Each row is where one point has got to under a steady rotation. How many steps took it there?
The counts run from 0 to 281.
[-18  23  -1 -10   1  12  10   2  -7  -7  -6   2  13  -3   7  -8  -6   0
 -12   7  -6  -9  -1 -10  -6  21 -21  -5   4   8   3  18  24 -21 -14 -17
 -13   3 -13   3  -1   5   3  -3   3  -9  -3  -5 -11 -20 -10  -3   6  11
 -19  -4  18 -24 -20   8  -5   0 -33   8  -9] => 237
[-20  17   0 -14   1  -2  -1   1 -12  -7  -4  -2   7  -7  -2  -6  -2   7
 -12   8  10 -23 -16  -8 -14  20 -19   1 -11  17  -5  29  28 -16  -3 -18
   1  -2  -7  -5  -7   8   4  -3  -4  -3  -1 -15 -16 -14  -6   8  12   9
  -4   2  22 -22 -15   7  -5  -5 -28   5   1] => 41
[-20  19  -5 -11   3  11   6   2 -14 -16 -11 -16  14  -4   0  -5  -6   0
 -14   2   3 -17 -19  -8  -6  18 -15   6 -11   9   0  21  25 -17  -9 -20
  -7 -17 -11  -7  -4  -4  -1   4  -6   0  -5 -10 -25 -11   1  15  17  17
  -9   4  16  -7 -23  12  -1   4 -17  13  -6] => 103
[-17  20  -3 -12  10   1   3   4 -21  -3  -5  10  10 -12   2  -5  -5   2
 -13  13   2 -20 -16 -13 -11  17 -15   8  -7  14   1  24  32 -18  -5  -7
  -1   2 -13  -8  -5   5  -2   2  -5  -5   1  -8 -23 -15   3  11   9  17
  -2   3  29 -13  -9  12  -8  -2 -21   9  -4] => 39
[-12  20 -11  -7  10  11  12   2 -17  -5 -11  -1  16  -1   7  -7  -9  -3
 -13  13   6 -19 -17 -15   1   8 -13   4  -4   9  -1  22  25 -17  -7 -13
  -3  -7 -10 -11   1  -1  -7   8   3  -4  -3  -3 -31 -15  10   8   9  20
 -14   2  15  -6 -25  18   3   5 -10   6 -14] => 135
[-23  14  -2 -10  16  16  12   1  -7  -7  -8  -5  14  -3   7  -5  -9   7
 -12  -9   3 -19 -15 -17  -6   7 -16   3  -9   9  -3  24  30 -21 -14 -18
 -14  -8  -9  -5   2  -7 -19  -1   1  -4   0  -6 -25  -9   8   8  13  20
  -7  -6  11  -4 -21   7   1  -4 -18   0 -11] => 143
[-16  21  -2  -7   7   9   3   7 -19   2 -13   1  10  -7   5 -11 -10  -1
 -10  15  -3 -17 -11  -5  -3  10 -16  -6  -5  10  -4  18  27 -23 -12 -14
  -5   5  -7  -4  -1   0  -8  -4  -4  -6   0  -4 -19 -24  -7   6  -1   8
 -10  11  26 -18 -21  18  10  -4 -28   5  -1] => 198
[-16  19 -10 -12   5   9  11  -3   2 -10  -7  -5  16   4  11  -6 -10  -2
 -13   2  12 -17 -10 -11   1   9 -20  -5  -1   9  -2  28  23 -13  -8 -22
  -8  -8  -6  -3   4   1  -2   6  14 -11  -7 -13 -26 -13   3  -2  12  22
 -15  -5   4 -17 -28  12  -1   7 -17  -1 -18] => 65
[-17  15  -2  -9   5  21  14  11  -7  -8  -6 -11  11  -8  13 -10 -14   1
 -11  -3   0 -17 -10 -22 -10   0 -17   0 -11  10  -4  15  27 -20 -12 -20
 -11  -6 -10   0  -5  -6 -16  -4   0   2   2  -1 -20 -11   9  -1   9  20
 -11  -3  11 -13 -21   6   8  -5 -26   7  -9] => 15
[-16  20  -4 -11   8   9  12   0  -4  -3  -6   8  13  -2  11  -3 -15  -4
 -11   9   1 -11  -8 -10   3   9 -21  -4   6   8   0  25  29 -21 -10 -15
 -10   5  -7  -1   5   2  -6   4  13 -11  -4  -7 -24 -18   4  -3   4  20
 -15  -3  12 -18 -21  15  -4   2 -23  -3 -18] => 205
[-27  19  -3 -12   8  11   6   3 -16 -16 -14 -15  13  -6  -1  -4  -9   1
 -13  -1  -3 -14 -14  -6  -5  21 -13   4  -8   6   1  21  25 -22 -12 -20
 -12 -15 -11  -4  -2  -2  -2   0  -7  -2  -2 -10 -19 -16  -3  13  11  14
 -10   4  19 -10 -20   8   1   1 -23   9  -3] => 102
[-23  18  -1 -11   4   7  13  -2   0  -7  -6   7  12  -8   2  -8  -2   5
 -10   7   3 -13  -9  -9  -6  22 -17   1  -1  16   3  25  24 -22  -9 -13
 -15   4 -17   0  -2  10   4  -4   3 -11  -7  -4 -22 -16  -7   4  14  14
 -15  -8  14 -21 -12   5 -13  -4 -31   7 -11] => 247
[ -9  22  -5 -15   0   1   8   3  -5  -1   1   8   7 -10   8  -7 -11   1
 -11  17  10 -20  -8 -11 -10   7 -22  -7  -7  20  -2  28  27  -8   1 -15
   0   1 -12  -5  -7  11   4   1   6  -9   0 -10 -23  -8   1  -2  11  14
  -8   1  18 -29 -15  12  -7   3 -26  10  -7] => 117
[-23  18   0  -9   4  18  11   4  -9  -8 -13 -10  12  -4   2 -11  -4   1
 -12   0  -8 -13 -10  -7  -5  22 -14   0  -4  10   1  17  23 -27 -16 -19
 -17  -7 -17   2  -1  -2  -5  -6  -6  -4  -5  -1 -17 -19  -8   8   8   9
 -14  -1  14 -15 -22   8   1  -5 -29   9  -6] => 239
[-12  24 -10  -9   7  10  12   4 -10  -1  -5   3  14  -7  15  -7 -19  -6
 -10  12  -4  -9  -5  -9   0   4 -21 -10   0   8   1  22  26 -18 -10 -13
 -13   0 -15  -4   3   2  -8  -2   8  -9  -3  -4 -28 -11   4   1   2  19
 -13   5  14 -21 -22  18   4   2 -26   4 -14] => 57
[-13  18 -12 -13   6   6   8   0 -10  -4  -3   5  13  -2   3  -7   3   9
 -11  12   9 -25  -9 -15 -17  18 -22  -3 -11  17 -11  25  26 -10  -1 -11
   1   3 -16  -5  -2  13  -1  -1   2  -4   4  -7 -19 -13  -4   1  11  14
 -10  -4  24 -25 -21   5  -3  -1 -19   9  -5] => 148
[-24  16  -3 -14  12  13   8   0  -7  -9  -9  -7  14  -2   7   2 -10   2
 -12  -7   1 -15 -13 -12  -2  11 -19  -3  -5   5  -3  27  31 -23 -14 -22
 -15  -8  -5  -2   7  -4 -16  -1   5  -7  -2 -12 -21 -13   5   5   8  19
  -8  -2   8  -9 -22   8   3   2 -20  -6 -16] => 281
[-15  20  -5 -11  10  10   7   2 -14  -2  -4   8  16  -8   5  -3  -4   5
  -8   1  -8 -15  -3 -15 -17  15 -22  -7  -8  12  -7  19  31 -22  -8 -11
 -11   3 -15  -1   3   7 -11 -11  -1  -4   6  -6 -17 -10  -3   1   5  17
  -6  -3  24 -24 -13   5   3  -5 -27   5  -8] => 79
[-11  22  -8 -14  -2  11   9   5  -3  -7  -1  -2   9  -7  13  -6 -13  -4
 -12   6   6 -17  -5 -21 -13   2 -24  -5  -3  12  -4  22  28 -10  -3 -21
  -4  -1  -7   1 -10   5  -4   1  11  -4   3  -9 -12 -11   6 -12   9  25
 -17  -3  13 -26 -22   7  -4   3 -25   7 -15] => 86
[ -7  21 -10 -11  -1   9   7   5 -20  -5  -7   2  10  -3   8  -9  -7  -4
 -10  17   2 -18  -6 -14 -14  16 -22   0  -4  12  -4  14  22 -14  -5 -15
   5   1 -11  -4  -7   8   3   3   2  -1   2  -4 -15 -18  -3  -2   4  17
 -21   4  28 -26 -24  12   2   4 -23  13  -6] => 19
[-16  18  -6 -14  11  10  10  -1  -5  -4   1  11  11  -5  10   1 -10   3
 -12   2   1 -17  -4 -22 -11   6 -24  -1  -3  12  -3  25  34 -17  -9 -12
  -9   6 -12  -1   1   4 -12   0  10  -7   2  -9 -18  -8   7  -5   9  25
  -9 -11  14 -20 -15   5  -6  -2 -24   0 -15] => 77
[-22  19   3 -16   2   6   7   4   4 -11   0  -6   4 -13   8  -3 -17   4
 -13   0  10 -15 -13 -13  -8   5 -23  -1  -5  13   2  32  33 -13  -7 -20
 -11  -6  -4   0  -6   2  -2  -2   7  -6  -4 -14 -18  -6   7   0  15  22
  -3  -4   5 -18 -13   6  -9   0 -27   1 -12] => 183
[-21  11  -5 -11   7  10   5  -1 -11 -10 -12  -9  13   1   0  -8  -1   9
 -13   3  14 -26 -20 -14  -6  14 -15   8 -11  10  -8  27  25 -21  -4 -21
   1  -7  -2  -8   0  -3  -7   4   1  -1  -2 -11 -23 -20   1   9  14  15
  -9  -2  15  -7 -25  11   1  -2 -10   1  -7] => 211
[-21  14   1  -8   7  10   6   7 -12  -8  -5 -10   8 -13   6  -7 -12   7
 -13   3   5 -24 -20 -14  -9   6 -13   6 -15  14  -2  25  31 -18  -8 -15
  -7 -13  -7  -7  -9  -5 -10  -2  -7   2   0  -7 -28  -8  11  14  16  16
   0   4  15  -8 -15  12   2  -4 -20   7  -2] => 113
[-16  13  -1 -13  -7  11   5   4  -2  -6  -9  -9   5  -5   5 -13  -5   7
 -11   6   7 -21  -9 -17 -11  12 -21  -2  -5  14  -3  18  24 -21  -7 -27
   2   3  -3   3  -9   2   1  -3   5  -1  -1  -8  -6 -26  -6  -7   8  11
 -20  -3  21 -24 -26   9  -1  -6 -29   6  -4] => 160
[-16  21  -9 -13   2   3   5  -3 -14 -13  -6  -2  10  -4   5  -2 -12  -6
 -13  15   8 -13 -10 -12  -4  18 -21   8   0  11   3  24  28 -12  -3 -17
  -3  -7  -7  -7  -8   6   8  11   6  -6  -4 -14 -20 -14   4   3  14  24
 -15   2  17 -15 -20   9 -14   9 -19  11 -13] => 244
[ -5  22 -13  -9   5  13  11   7 -20  -1  -3   2  13  -5  10  -9 -10  -2
 -12  11  -3 -18  -6 -22 -15   7 -19   0 -11  13  -7  16  25 -12  -5 -12
  -2  -3 -17  -6  -6   4  -7  -1  -2  -1   5   1 -24  -7   7  -1   8  22
 -13   1  25 -18 -21  10   5   1 -19  14  -8] => 156
[-10  23  -5 -14   4  -1   3   5  -9  -5   2   3   8 -12   8  -3 -13  -3
 -11  17  10 -21 -12 -16 -11   5 -22   0  -7  16  -1  28  31  -6   0 -16
   3  -2  -8  -8  -9   8   3   4   5  -5  -1 -14 -22  -7   5  -1  10  20
  -4   2  19 -23 -15  11  -7   5 -23   7  -7] => 116
[-18  17  -2  -9   6  14   9  10  -4  -4  -5 -15  10 -14  14 -11 -13   2
 -11  -1  -1 -19 -14 -12  -9  -1 -17  -8 -13  12  -4  24  25 -16 -10 -16
 -12 -12 -11  -1  -4  -4 -12  -7  -4  -1  -2  -7 -28  -5   3   9  10  14
  -2   6  12 -16 -18  12   9  -1 -27   8  -3] => 261
[ -6  22 -10  -9   0   6  11   2  -7   1  -6   6  12  -4  10 -16 -10   0
 -10  22   9 -20 -11 -13  -1   8 -18  -5  -1  17  -4  23  23 -13  -4 -12
   2   3 -11  -6  -4   9   2   6   8  -9  -3  -2 -27 -22   0  -1   8  12
 -18   2  16 -23 -23  19  -1   1 -20   9 -10] => 127
[-18  21  -4 -13   8   8   4   6 -14 -11  -3 -10  11 -12   4   1 -14  -2
 -14   4   2 -18 -18 -12  -9  12 -16   3 -13  10   0  26  30 -12  -5 -17
  -8 -18 -12  -9  -5  -2  -6   2  -5   0   0 -15 -26  -3   6  12  14  23
  -1   5  17  -9 -15   9   2   3 -20  10  -6] => 252
